(in the rows, 128 means zero)
Named turns come first, each shown by rows before and after it. Which turns, in which order, take the first row of each pair that follows to the second? Write the first one first, as in the answered first pair.
turn H:
[ 90 130  76 118 166 157 158  94] -> [198 108 157 134 124 129 125  81]
[191 127 141 169 156 125 157 137] -> [113 143 126 189 113  82 118 148]
[121 114 111 142  88 161 118 109] -> [125 113 108 136  96 169 125 111]
turn N:
[175 122 152 128 145 139 155 146] -> [ 96 142 126 116 112 120 124 167]
[148 121 114  96 117 123 120 184] -> [114 108  95  79 101 133 108 124]
[127 125 118 137 156 130 139 131] -> [112 128 106 135 152 128 133 140]
[104 127 137 193 138 112 125 133] -> [ 97 120 134 188 130 122 121  98]
turn G:
[106 111 112  94 160 118 149 101] -> [ 98 116 114 121 168 105 150 109]
[106 149 115 184 156 100 157 181] -> [127 152 137 175 130  83 124 195]
[133 134 133 158 118 123 142 149] -> [145 129 139 146 109 116 131 152]
turn D:
[136 136 132 105 130 103 142 220] -> [140 113 160 106  57  86  89 138]
[133 115 101 119 146 159 153 120] -> [164 111 124 103 126 155 145 133]
[100  95 115 120 143 119 133  92] -> [116 107 114 113 176 126 152 151]
[144 145 156 127  79  91  81 184] -> [ 87 137 130 161  79  90  72  99]
Pairs:
(2 to 4 turns a pair)
[187 118 150 165 153 119 138 153] -> [133 127 142 109  79  97  86 159]
H G G
[161 113 128  58  47 134  67 110] -> [110 128  52  88 180 197 165 108]
D D N
[ 73 125  81 108 156 172 149 106] -> [ 84 111 112 154 132 147 132  60]
H D H H
[188 110 178 122 106 129 112 113] -> [126 125 105  99 180 175 167 124]
H D N D
[ 83 139  91  97 150 147 166 101] -> [118 133 113 153 185 142 178 101]
G N
[165 121 183 130  64 136 106  91] -> [174 129 176  86  67 143 111 141]
N G
[161 128 129  77 136 155 142 167] -> [143 138 154 146 104  95 111 180]
H D N N
[176  97 169 167  75 113  95 112] -> [ 91 136 104 190 144 118 144 192]
N D D
[ 90 117 115 116 102 124 123  77] -> [119 132 142  95  78  98 104 150]
N N D G
[185 133 170 135 128 114 124 184] -> [ 51 134  96 140 132 133 133  92]
D H
[ 80 153 184 141 122  78  94 229] -> [194 114 243 163 131  95 109 158]
D N N
[151 141 107 151 197 152 193 128] -> [121 125  99 114 156 167 163  47]
D D H H
[161  98 141 162 122 103 160  81] -> [ 80 125 115 161  99  75 135 130]
D D D H
